Turns in one plane each, and the order they were made in; the first pair answered:
turn fiv:
[+4.25 -1.73 +0.12 -3.20 -0.04 -0.93 -1.02 -0.70 -0.49 -0.92] => [-0.67 -1.22 +1.42 -2.86 -2.23 +1.80 -1.39 -1.83 -2.28 -1.75]
[-4.64 +2.54 -1.55 +0.93 -0.10 -1.40 +3.05 -2.52 +0.72 +0.44] => [+4.30 +1.93 -1.27 +2.98 +0.26 -2.34 +0.19 -0.06 +1.00 +2.72]
[-1.73 -1.24 +2.68 -1.30 -3.00 +0.57 -0.69 +1.34 -1.95 +0.15] => [-0.65 -1.78 +0.08 -3.04 +0.29 -3.04 +1.91 +1.56 +0.91 -0.43]
turn Neza:
[+0.19 +1.56 +3.80 +3.17 -2.76 -1.71 -0.62 +0.82 -2.56 +1.31] => [+1.86 +0.29 +3.85 +1.93 -3.83 +1.48 -1.11 +0.35 -2.72 +0.22]
[-1.66 +3.14 +1.29 -2.80 -0.01 -3.14 +2.16 +4.36 +0.81 -1.48] => [-4.31 +3.92 +0.74 -0.25 -1.67 -0.31 +0.18 +4.46 -0.91 -0.48]
[+2.82 -0.67 -3.72 -2.53 -1.65 +3.81 +2.25 +0.91 +3.81 -1.38] => [+1.34 +0.68 -3.58 -2.04 +0.91 -2.55 +4.06 +1.70 +4.72 -0.29]
[+2.10 +1.73 +2.17 +0.55 -1.90 -1.24 -0.70 +0.70 -1.80 +0.92] => [+2.19 +1.70 +2.08 +0.49 -2.07 -0.53 -0.87 +0.71 -1.74 +0.75]
turn rido:
[-1.65 +4.16 +0.85 -0.93 -1.63 +1.31 +0.48 +2.12 -1.66 -1.05] => [-2.52 +4.41 +0.28 +0.36 -0.62 -0.71 -0.19 +2.30 -1.50 -0.11]
[-0.19 +0.18 -1.43 -0.16 -0.82 +2.03 +1.57 -0.55 -0.68 -0.28] => [+0.44 +1.19 -1.48 +0.04 -0.35 -0.29 +2.08 +0.61 -0.32 +0.84]
[-1.18 -0.16 +3.37 -0.83 +0.22 +1.06 -2.58 -1.89 -1.56 -2.15] => [+1.82 +2.16 +3.88 -2.65 -0.93 +0.26 -0.22 -0.57 -0.96 -1.11]
Now pairs of rows:
(two turns a pair)
[-1.58 -0.69 -1.13 +2.74 +1.61 -1.25 -0.46 +0.89 +0.46 -1.10] => [+1.98 -1.64 -1.57 +0.17 +1.28 +0.85 +0.37 +0.65 +1.43 -2.23]	rido fiv
[-2.33 +1.42 -1.91 +2.32 +0.50 -0.95 -1.18 -0.04 -1.29 +1.20] => [-1.30 +1.47 -1.59 +2.62 +0.17 -0.83 -1.52 +0.39 -1.65 +1.67]	fiv fiv
[+2.49 +2.54 -2.22 -3.58 -1.57 +4.14 +3.16 +1.84 +3.11 +0.24] => [-1.51 +3.99 +0.15 +3.99 -2.42 +1.95 -2.16 +3.19 -0.96 +4.13]	rido fiv
[-1.96 +0.32 +0.24 +1.29 +0.32 +0.07 -0.69 -0.55 -0.94 +0.28] => [+1.64 +0.90 +0.82 -0.77 -0.59 +0.66 +1.06 +0.42 -0.24 +0.22]	Neza rido
[+0.96 -0.49 +1.28 -0.09 -0.12 +1.76 -1.35 -0.66 -1.22 -0.16] => [-0.54 -0.55 +1.77 -1.44 +0.20 +0.77 -0.07 -1.26 -1.11 -1.09]	Neza fiv
[-1.29 -0.36 +4.29 -1.74 -0.61 -1.54 +0.53 -0.63 -0.64 -2.10] => [-2.10 +0.27 +4.13 -1.29 -1.24 -1.21 +0.73 -0.54 -1.04 -1.68]	Neza rido
[-2.08 +1.60 -3.82 +0.41 +0.22 +1.01 +0.30 +1.04 +0.49 -0.98] => [+1.87 +1.49 -3.42 +0.25 -0.13 +1.70 -0.31 +2.07 +0.62 +0.02]	rido fiv
[+2.27 -0.55 +4.61 +0.43 +0.71 +1.08 +0.30 -0.98 -0.20 -0.33] => [+0.98 +0.73 +4.16 +2.53 +1.07 -1.07 -0.34 -0.32 -0.68 +1.57]	rido Neza
[+5.39 -0.89 -0.60 +0.39 +1.04 -0.64 -1.36 +0.72 +0.93 +0.55] => [+2.27 -1.65 -1.30 +2.57 +2.27 -1.83 -3.03 +0.13 +0.49 +0.72]	rido Neza
[-0.48 +0.11 +0.53 +0.23 -2.23 +3.16 -0.74 -0.01 -1.21 +0.09] => [-1.88 +2.10 -0.41 -0.96 -1.44 -0.30 +2.62 +0.62 +0.04 +0.61]	rido fiv
[-2.46 +0.30 +0.44 -3.30 -2.04 +0.29 +2.08 -1.37 -1.71 -0.82] => [+0.29 +1.72 -0.96 +0.29 -0.01 -4.47 +0.62 +0.98 -1.33 +2.17]	fiv Neza
[-2.52 +2.79 +2.41 +0.52 -2.48 +2.00 +0.25 +0.63 -2.11 +1.27] => [-3.47 +2.73 +2.06 +1.73 -1.31 +0.40 -0.40 +0.72 -2.36 +1.81]	rido rido
